In the rows, 128 means zero.
The rows of Y fall into 5 groups, and each row is roughly a mix of its group's hidden directions.
Y, 174 rows:
[[135 131 107  78 142  97 136 157 106 106 115]
 [129  86 126  94 141 135 140 101 141 129  84]
 [140 113 142  79 149 109 119 107  92 112 146]
 [160 167 110 142 117  97 122 109 142 165 136]
 [132 110 135  97 153 132 166 106  89 100 128]
 [104 125 155 109  82  94 107 136 141 112 109]
 [124 120 148 109 141 125 142  81  86  96 129]
 [109 163 156 117 112 125 150 110  85 141 104]
 [144 111 140 167 149 134  82 142 130 135  94]
 [125 110 135 125 107 137 117 135 126  82  73]
 [127 114 161 130 149 102 130 173 166 112 121]
 [136 117 110 162 120 135 159 186 139 129 129]
 [111 154 117 108 131 146 144 168 140 120  80]
 [151 126 152 106 166 140 156  86 128 145 139]
 [ 85 125 114  97 148 136 152 128 114 102  93]
 [148 148  95 152 133 143 167 136 155 159 143]
 [138  86 128 102  85 106 128 122 121 115  95]
 [156 127  67 118 129 122 130 146 112 111 155]
 [118 159 130 143  76 122 144 141  97 108 110]
 [136 128 150 125 162 168 102 167 135 145 109]
 [112 145 116 160 146 144 156 100 137 129 175]
 [116 165  95 155 159 129 143 132 165 142 119]
 [135 118  94 169 138 127  94 118 125 108  91]
 [107 151 114 150 143 161 149 126  99 102  93]
 [136 120 129 115 133 147 116 186 149 104  96]
 [158 132 101 141 132 121 159 141 153 178 121]
 [ 91 149 135 139 160 124 135 161 137 120 172]
 [132 103 157  97 130 173 151 115 104 107 128]
 [143 119 147 106  92  81 114 142 117 119  97]
 [119 114 144 100 135  84 128 146 111  94 162]
 [164 136 149 126 167 166 105 109 121 130 105]
 [133 175 109 147 162 126 149 131 127 147 164]
 [138 100 125 157 162 126 156 120 130 147  82]
 [142 139 110 123  97  67 112 128 128 120 151]
 [151  88 111 121 170 103 153 118 118 129 105]
 [149 170  95 114 122 116 127 140 117 106 170]
 [117 101 159 131 137  93 127 105 140 120 176]
 [139 116 120 167 155 154 124 108 176 123 115]
 [155 112  65 131 129 122 124 151 143 138 146]
 [119 111 127 112 163 115  85 148 142 155 159]
 [103 127 126  86 127 133 109 102 133 179 115]
 [ 65 128 144 121 106 114 109 120 136 102 135]
 [109 141 124 139 177 153 130 127 115 145  82]
 [ 93 114 143 111 148 128 137 125 155  75 144]
 [153 134  96 149 129 137 176 128 159 149 141]
 [150  88 127 135 140 133 140 130 108 118  71]
 [121 123 126 116 135  86  89 146  92 134  96]
 [123 151 154 147  99 178 118 124 106 153 121]
 [153 139  91 151 117 128 132  89 127 170 116]
 [138 139  82 172 150 134 110 125 118 113 101]
 [111 128 136 147 136 176 106 145 139 170 106]
 [ 89 102 133 101  89 151 132 108 123 112 104]
 [ 92 143 164 148 128 162  91 117 130 123 147]
 [108 101 134  93  81 150 101 123 120 115 119]
 [130 158  94 137 143 143 126 134 143 176 160]
 [149 119 152 143 103 111 105 169 158 151 145]
 [169 125 104 127 102 146 125 169  98 145 131]
 [107 134 114 163 167 120 148  92 100 112 122]
 [104 128 166 151 100 112 109 156 150 153 145]
 [150 130 124 151  99 126 105 176 136 165 126]
 [172 150 145 151 112 159 117 149 107 156 131]
 [159  82 142 128 111 112  95 117  98 112 121]
 [114 120 121 135 105  92  92 164 159 134 107]
 [114 129 142 170 166 147 111 127 138 170 120]
 [108 115  91 126 125 158 160 161 112 157 143]
 [110 135 151 140 141 140  86 112  95 143  90]
 [145 109 132 109 127 164 182 113 139 107 144]
 [144 127 122 149 172 126 159 123  87 110 105]
 [117 130 191 119 124 139 132 146  93 118 144]
 [139 103 142 143 139 175 159  97 132 137 104]
 [ 95 150 140 105 143 104  94 127  96  98 134]
 [143 111 176 133 108  80 130 120 136 151 131]
 [169 154 129 123 163  95 125 116 148 114 157]
 [105 103 152 148 132 121 147 160 164  94 114]
 [177 121 119 142 155 157 145 165 114 137 126]
 [ 88 136 148 100 149 161  91 116 125 146 122]
 [ 92 141 109 160 114 178 128 145 134 146 122]
 [149 131 126 160 159 147 151 110 139 169 155]
 [137 110 123 119  90 114 107 127 124 128  69]
 [124 160 127 106 106 132 112 145 154 152 177]
 [139  89 112 146 126 111 139 140 177 137  96]
 [102 107 170 128  85 108 108 108 138 131 115]
 [174 111 147 148 159 142 148 128 105 158 134]
 [129 128  65 132 159 133 140 122 159 127 118]
 [141 138 148 170 143 135 126 169 166 116 113]
 [139 148 103  98 112  84 130 133 109 104  97]
 [116 130 118 106 126  87 110 176 115 120 159]
 [175 137 121 118  89 121 158 133 113 121  97]
 [126 107 112 106 130 120 173  95 144 167 135]
 [136 164 105 105 115  94 138 130 121 108 172]
 [142 158  96 125  95 103 103 113 110 117 160]
 [123 162  98 117  87  86 114 124 146 126 129]
 [124  91 159 130 109 158 129 151 118 133 172]
 [148 102 139 116 130 141 111 188 131 138 100]
 [149  99 117 111 157 106 125 167 147  93 126]
 [175 158 146 158 102 112 136 142 145 108 135]
 [ 93 138 122 115 126  91 135 142 115 117 180]
 [ 95 138 126  87 127  90 118 123 122 151 163]
 [123 109 138 156 174 117 155 103 125 164 123]
 [174 114 162 111 136 113 148 163 121 116 109]
 [125 155 145 128 134 141 164  99  98 111 168]
 [ 83 139 124 119 127 145 120  95 107 138 173]
 [162 159 121 131  99 145 120 149 101 148  92]
 [134 106 116 171  99 138 126 153 171 119 142]
 [119 115 124 113 172 161 177 137 132 114 125]
 [159  98 171 127 142  92 150 138 139 126 111]
 [ 80 133 118 124 128 165 127 119 146 171 116]
 [124 142 136 123 122  92  87 114  79 132 113]
 [114  94  96 125 168 162 106 119 137 125 106]
 [129 125 157  92 120 121  97 163  90 143 137]
 [166 115 108 146 130 172 146 147 124 151 101]
 [141 117  98 156 124 168 169 119 103 116 130]
 [ 99 158 154 145 125 134  83 130 143 131 163]
 [ 82 126 123 169 143 143 111 115 161 123 110]
 [128  80 132 105 114 160 152 114 125 128  91]
 [103 141 138 108  96 149  85 133 139 138 164]
 [107 131 122 168 107 104 156 153 147  97 147]
 [145  93  95 133 183 139 143 116 124 119 131]
 [140 157 159 138 102 138 104 147 115 124 176]
 [118  94 152 116 162 149 157 105 144 108 104]
 [153  97 106 115 152 126  99 153 150 159 149]
 [136 149  73 147 149 148 128 128 127 164 139]
 [149 132  95 148 138 154 156 166 121 160 140]
 [109 121 111 111 144 133 180  97 106 151 145]
 [130 110 126 131  84 155 162 144 102 140 158]
 [140 124 122 158  94 105  99 155 135 166 147]
 [117 124 102 153  82 156 122 163 125 143 110]
 [101 129 130 101 153 128 147 155 121  94 171]
 [121 172  94 110 162 134 151 142 149 117 111]
 [ 99 145 121 103  96 175 108 135 107 112 130]
 [166 145  81 144 108 151 103 136 131 138 112]
 [174  97  97 124 136 108 114 145 139 117  98]
 [119  94 130 141 125 140 131 125 163 169  86]
 [144 131 126 178 133 130 131 124 183 119 145]
 [119 110  94  93 114 136 165 110  95 126 109]
 [126 145 137 136 188 139 155 109 150 141 145]
 [123 144 127 143 140 119 158 133 177 174 134]
 [114 157 132 157 166 135 172 128 136 156 126]
 [137 157 126 174 168 134 108 137 104 108 121]
 [ 89  91 138  95 124 125 144 103 115  97 127]
 [128 120 113 144 156 165 174 147 152 146 135]
 [110 101 157 140 123  93 103  99  99 110 144]
 [101  85 170 127 115 107 113 116 155 118 128]
 [106 102 111 111 140 146 166  95 104 157 130]
 [109 158 134 134 135 102  80 104 113 124  95]
 [158 103 164  86 118 128 125 138 114 149 100]
 [116 145 148 153 113 178 132 108 114 165 117]
 [118 133 120 156 103 155 103 173 100 135 149]
 [109 142  94 151 159 150 151  85 136 127 121]
 [124 129 128 131 182 121 174 117 132 146 152]
 [139 104 134  83 131 154 166 136 132  94 132]
 [163 133 130 127 139  76 142 134 118 101 162]
 [109 105 157 120 137 156 124 158  89 132 161]
 [117 154 125 109 111 141  91 129 102 106 172]
 [128 113 137 139 117 173 151 146 169 132 161]
 [169  98 132 133 137 123 101 154 172 125 138]
 [123 170 145 132 167 123 103 137 122 122 170]
 [136 117 120 127 123 108 137 114  99  66 104]
 [120 135  92 160 167  95 143 143 135 152 122]
 [ 86 143 145 111 140 167 150 137 101 119 104]
 [145 128 145 144 165 119 170 113 127 169 144]
 [115 143 132 134 156 154 122 128 120 182 164]
 [102 108 152 148 129 156 109 124 179 118 112]
 [136  91 121 171 119 111 136 118 173 143 118]
 [155 123 120 157 102 161 108 173 113 117 134]
 [167 110 153 148 160  93 147 142 137 130 107]
 [ 95  83 167 133 124 138 126 103 138 134 102]
 [103 105 138 136 115 116  88 167 152 158 131]
 [107 122 108 121  83 127 113 147  84 109 149]
 [120  96 111 135 116 101 123  91 157 145  91]
 [139 132 140 127 117 112 156 100 144  70 112]
 [132 168 144 125 118 107 126 154 137 121 182]
 [ 82 120 131  96 141 105 138 109 121 161 154]
 [162 171 106 156 149 130 138 122 130 156 153]]
Which two rows in each list fit none of the groups? Every other row fits one group, some only roughly. Give them in the order they come.
    J244: [143 164 126 153  95 114 108 160 125 142  94]
    J268: [ 78 137 151 140 137 135 139  96 131 158  99]
    J7: [126 132 114 127 107  78 132 106 142  81 134]
    J490: [121 140 157 109 129 194 130 116 117 123 116]
    J865: [135 142 147 126  67 111 106 112 104 135 114]
    J894: [112  63 136 147 150 122 139 140 148 119 127]
    J47: [136 124 161 115 140  95 118 126  85 108  92]
    J267: [123  78 142 106 134 156 159 111 138 157 125]
    J492: [101 158 146 139 114 160 103 155 159 153 129]
    J675: [167 149 129 101 127 111 162 103 102 121 102]
    J90: [108 164 136 161  84 121 119  95 122 123 120]

J47, J90
    J717: [ 65 131 138 152 132 141 110 145 122 136 154]
    J576: [ 98 170 132 125 159 177 126 122 125 124 118]
    J713: [124 138 115  87 113 143 154 122 119 103  79]
    J615: [130 112 103 137 152 134 132 104  67 112 123]
    J303: [177 142  83 131 149 138 149 113 132 121 142]
    J98: [103 158 146 144 159 121 126 160 170 136 143]
    J827: [127 116 145 124 138 157 139 178 134  83 138]
    J157: [115 120 142 160 160 140  89 134 160 140 156]
    J761: [113 139 105 114  86 116  97 121  89 130 154]
    J72: [ 94  95 130 111  99 101 138 144 124  87 132]
    J208: [142 130 116 109 109  90  98 120 134 121  77]

J713, J827
    J551: [126 118 141 138 147 170  98 151 160 153 153]
    J879: [135 118 125 126 161 157 131  92 133 127  75]
    J988: [148 131 100 149 137 139 149 138 157 162  85]
    J619: [116 132 108 109 104 185  98 136 115 147 128]
    J233: [113 164 132 124 127 172 120 155 136 167 148]
    J770: [125 134 137  92 127 162 113 146 145 102  82]
    J644: [154 123 112 166 152  77 125 147 137 126 139]
    J847: [160  95 151 120 136 134 129 143 111  78 109]
    J582: [108 110  95 145 128 153 112  74 135 130 112]
    J676: [ 78 127 168 141 131 132 120 106 149 156 139]
    J912: [106 111 132 117 123 113 120 151 188  99 120]
    J749: [106 112 122 120  96  95  91 119 160 100 135]

J551, J644
    J990: [137  94 112  90 152 124 160 162 130 114 111]
    J5: [120 150 167 145 142 164 153 140 134 166 138]
    J213: [125 151 134 136 110 160  87  94 123 130  92]
    J418: [148 147 101 135 103 111 104 160 134 169 107]
    J963: [122 129  80 121 122 156 105 121 138 174 143]
    J711: [155 160  99 136 135 155 113 165 105 107 114]
    J693: [129 177 127 140 148 172 145  97 136 131 133]
    J591: [104 123 118 144 141 176 133  89  95 136 135]
    J241: [160 156 136 148 138 131 165 144 166 136 155]
    J380: [171 120 130 129 120 154 119 116 118 183 142]

J241, J380
    J864: [162 123 119  94 126 117 113 166  98 153 150]
    J315: [145  79  97  88 136 128 117 137 134 109 110]
    J907: [124 124 160 102  76 108 136 156 150 124 134]
    J559: [150 170 106 118 148 170 116 143 114 156 127]
    J733: [122 119 181 147 116 162 107 144 130 136 157]
    J168: [157 129 128 121 121  72 143  85 136 125 130]
    J811: [129 142 128 106 113 104 104  80  95 107 147]
    J113: [104 107  96 136 155 171 138  99 114 131 109]
    J814: [113 161 125 161 142 144 101 113 155 145  92]
    J269: [130 105 165 120 103 146 102  91 134 107  99]

J907, J559
    J590: [137 108 111 100 122 128 156 174 158 112 153]
    J275: [117 118 150  76  89 131 117 129 122 123 161]
    J701: [ 78 154 149 133 153 153 110 101 144 132 132]
    J539: [152 129 133 141 106 156  85 131  95 110 158]
    J581: [139  94  97 159 148 127 121 115 130 152  86]
    J43: [150 105 112 168 153 133 152 100 155 107 116]
    J616: [126 110 115 106 175 133 152 145 137 113  85]
    J566: [117 131 133 171  94 145 113 153 153 100 105]
    J816: [120 171 168 123 164 150 120 140 109 140 141]
    J587: [134 105 164 107 131 141 110 120 154 136  77]

J43, J816
    J627: [100 163 104 116 145 126 123 126  81 149 149]
    J586: [152 122 108 136 110 111 148 157 123  73 114]
    J652: [136  94 105  89 122 128 169 102 110 140 127]
    J342: [117 174 117 133 106 137  95 142 125  87 144]
    J458: [103 101 126 121 168 146 155 159 155 109 126]
    J987: [130 153 154 169  92 119 144 112 150 124 100]
    J3: [124  91  98 147 155 139 121 107 121 163  98]
    J80: [100 140 137 141 146 108 101 166 161 150 106]
    J898: [155  88 119 109 147 154 164  98 133 120 116]
    J471: [114 100 129 116 128 138 129 174 175 104 135]
    J423: [120 123 119 138  83 110 118 111  94  84 132]
    J144: [130 127 133 142 149 153 148 156 180 150 106]
    J989: [103 114 150 131 104 108  96 141 144 103 172]

J586, J80
    J914: [131 116 140  68 139 127 139 112 104 151 104]
    J496: [104 132 133 139 152 164 173 123 122 152  97]
    J519: [121 154 146 134 177 128 122 160 156 150 147]
    J227: [159 157 128 157 154 116  94 141 154 116 152]
    J954: [106 112 163 137 104 153 107 126 154 110 166]
    J276: [110 139 110 132 107 115  85 104 120  88 154]
    J364: [159 150 131 122 131 159  85 143 108 162 122]
    J829: [124 103 143 146  88 118  87 106 158 140 120]
    J54: [ 91 135 147 132 158 148  90 129 141 122  90]
    J121: [145 158 153 128  80 143 148 162 122 119 142]
    J716: [121  94 125  90 140 112 162 128 111 133  87]
    J229: [131 129 143 159 129 142 113 185 121  94 133]

J121, J716
    J453: [136 105 108 149 163 119 178 131 109 150 136]
    J414: [163 142 106 134 112  88  98 109 157 113 123]
    J991: [141 178 102 129 145 132 151  88 127 127 107]
    J575: [138 147 131 169 149 129 144  93 172 123 119]
    J97: [143 172 108 105 119 137 151 140 138 123 174]
    J526: [138 139 123 177 118 132 147 116 178 141 112]
    J504: [129 134  84 170 149 160 128 137 139 115 152]
    J363: [111 108 130 109  98 155  73 123 130 139 147]
    J633: [105  98 131 113 167 150 109 146 167 121 111]
    J82: [122 164 133 121  91 116 107 166 165 122 128]
    J848: [145 149 140 153 167 126 108 136 123 165 164]
    J483: [125 172 144 127 151 155 159 151 118 150 154]

J414, J633
    J634: [139 156 137 141 118 105 109 140 127  66 134]
    J515: [110 149 132 159 136 155 149  97 122  84 146]
    J192: [156  93  91 129 113 132 177 128 113 127 128]
    J831: [122 139  74 143 129 152 110 119 170 129 138]
    J903: [146 133  84 103 117 121 112 162 125 136 169]
    J614: [115  93  85 122 122 120 109  99 143 108  97]
    J997: [ 88 135 163 131 144 139 169 109 101 118 121]
    J51: [121 172 135 180 154 123 134 140 150 130 117]
    J937: [110 119  90 139  90 146 155 100 100 129 140]
    J404: [105  96 123 100 120  95 169 103 146 128 126]
    J480: [134 124 102 140 130 114 106 172 125 171  99]
    J23: [152 147  78 135 107 158 114 134 134 160 140]
    J265: [ 99 143 146 130 136  89 142 105 135  90 160]
    J333: [123 115 146  94  96 119 142 136  96 121  82]

J903, J23
    J101: [128 135 115 101 159 134 182 123 142  95 137]
    J702: [147 178 127  98 153  98 135 135 120 101 136]
    J281: [108 144 139 148 135 181 129 147 153 144 159]
    J896: [152 120 170 130 137 101 108 127 138  82 108]
    J393: [ 77 142 116 119  85 132 103 109 122 145 121]
    J442: [111 161 149 150 139 170 103 116 108 153 115]
    J748: [124 131 145 100 106 134 116  84 112 146  84]
    J172: [155  86  84 139 126 164 137 132 140 135 140]
    J678: [118 135 134  88 148 177 148 136 119 109 102]
    J661: [124  78 118 125 167 129 146  95 110 127 111]
    J638: [115 101 104 134 119  95 109 106 180 121 129]
    J261: [100 171 131 160 120 125 102 140 156  99 129]
    J376: [126 129 148 116 122 112  90 171 105 103 158]
    J679: [161 131  89 142 104 152 138 121  83 135 134]

J702, J748
    J501: [128 112 133 137  89 114 118  88 119 156  88]
    J91: [132  94 128 126  93  96  83 119 142 106 131]
    J403: [142  85 118 136 152  97 146  95 132 160 127]
    J996: [154 124 143 129  92 137 149 121 124  86  88]
    J563: [148 146 163 139  87 137 135 152  99 106 148]
    J332: [102 151 125 195 138 121 133 127 114 121 132]
    J273: [ 88 158 133 123 176 136 112 125 111 116 104]
    J755: [115 154 132 176 120 113  99 146 157 105 139]
    J788: [134 118 133 113  68 157 131 119 122  99 148]
    J206: [179 139 105 151 143 116 158 151 129 145 145]
    J351: [122 125 128 137 104 156  76 148 159 150 113]
    J709: [102 123 142 169 161 107 140 101 156 141 113]

J332, J788
    J433: [137 123 131 158 142 172 141  99 102 164 127]
    J360: [112 146 134 128 184 125 116 107 118 109 165]
    J957: [ 97  97 133 121 101 126 153 118 164 139  92]
    J314: [ 99 112 143 160 167 122 143 134 165 126 102]
    J103: [119 106 132 132 105 107 133  82 107 146  87]
    J532: [133 144  70 111 108 104 116 106 111 113 115]
    J389: [101 126 113  89 143  92 120 102 134 121  91]
    J756: [116 160 169 125 134 140 121 163 153 154 152]
    J666: [119 137 122 134 151 130 196 117 119 123 104]
    J438: [107  95 140 174 132 163 139 156 131 118 116]
    J294: [118 121 123  92 127 134 194 115 128 140 123]

J314, J438
    J660: [109 130  87 149 121 142 144 170 140 156 106]
    J647: [135 129  97 120  98 115 145  89  93 107 151]
    J305: [129 167 136 124  91 139 102 174 139 117 133]
    J45: [100 126 146 123 162 126 153 108 162 137  87]
    J611: [130 150 124 121 161  94 145 151 150 162 159]
    J99: [ 90 130 142 131 142 139 148 101  84  93 125]
    J706: [125 131 112 112 163  99 152  98  93 124 158]
    J11: [114 105 156 161 144 152 127  88 102 140 110]
    J189: [102 140 129 158 135  83 114  88 136 110 141]
    J588: [ 96 138 128 117 117 114 118 101  93  93 164]
    J489: [125 126 154 152  72 118 122 166 144 124 130]
    J514: [121  89 122  83 101 132 134 148  96 141 117]

J660, J45
    J385: [132 150 130 134  93  95 111  81 119 110 148]
    J38: [115 155 132 106 130 137 119  82 142 167 156]
    J128: [154 167 130 124 134 111 144 183 146 133 135]
    J655: [146 148 126 111 167 102  90 153 119 153 142]
    J513: [117 151 125 124 134 170 121 181 130 100 139]
    J995: [144 133 129 109 167 130 164 118 127  77 133]
    J391: [116 147 149 163 133 131  96  78 138 123 109]
    J357: [133 146 105 163 120 103 138 137 138 155 177]
    J517: [ 96  86  93 111 138 122 147 109 159 125 135]
    J851: [149  91 155 148 134  96 111 129 135 103  93]

J38, J995
    J247: [ 86 134 120 116 165 130 147  94 149 110 105]
    J953: [112 129 110  97 114 113 127 102 129 145 185]
    J703: [102 127 180 132 130 136 147  95 102 149 141]
    J338: [179 112 104 119 117 119 153 154 119 159 118]
    J861: [176 127 121 100  86 126 151 128 137 115 153]
    J594: [101 158 123 114 126  87 111 108 155 159 145]
    J807: [119 175 148 114 112 134 108 111 129 162 162]
    J819: [124 144 121 171 115  92 110 103 110 144 160]
    J246: [132 118 146 118 161 129 162  81 161 121 133]
    J74: [153 124 136 152 133 179 156 113 123 107 156]
    J885: [145 128 173 124 128 117  89 149 118  87 130]
    J199: [135 100 166 131 116 148 118 115  74 137 116]

J247, J807
    J932: [120 119 139 156 106 152 167 107 144 169 118]
    J571: [122 105 123 118 104 132  72 110 105 124 158]
    J947: [127 126 185 105 129 105 130 111 140 155 101]
    J976: [122  99 135 130 142 174 113 133 111 171 105]
    J402: [131  93 134  99  99  97  89 145 124 140 146]
    J769: [ 64 140 135 109 146 131 122 131 134 136 161]
    J156: [100 130 128 105 119 157 134 115 136 179 160]
    J964: [125 159  92 164 141 163  95 132 128 134 118]
    J187: [113 152 139 165 108 106  94  96 150 129 145]
    J820: [ 93 131  95 155  99 142  99 130 108 154 143]
    J721: [109  73 124 101 111 129 163 138 129 122 107]
    J374: [120 167 108  96 109 150 129 139 115 132 173]

J402, J820
    J256: [129  99 177 130 131 128 141 103 171 112 137]
    J68: [114 115  91 122 132 165 114 116  91  94 113]
    J509: [106 101  90 111 127 117 100 127 155  88 119]
    J184: [152 135 146  95 140  79 100 111 137 151 129]
    J656: [137 101 120 117 118 118 157 122 176  88 142]
    J757: [151 108  86 112  96 127 142 133 103 165 122]
    J449: [167 107  88 119 121 129 147 122 143  93 102]
    J779: [109 114 106 137 134 127 137 179 173 131 145]
    J73: [182 128  94 113 128 148 120  92 129 132 123]
    J966: [144 167 133 144 173 123 130 122  85 143 131]

J73, J966
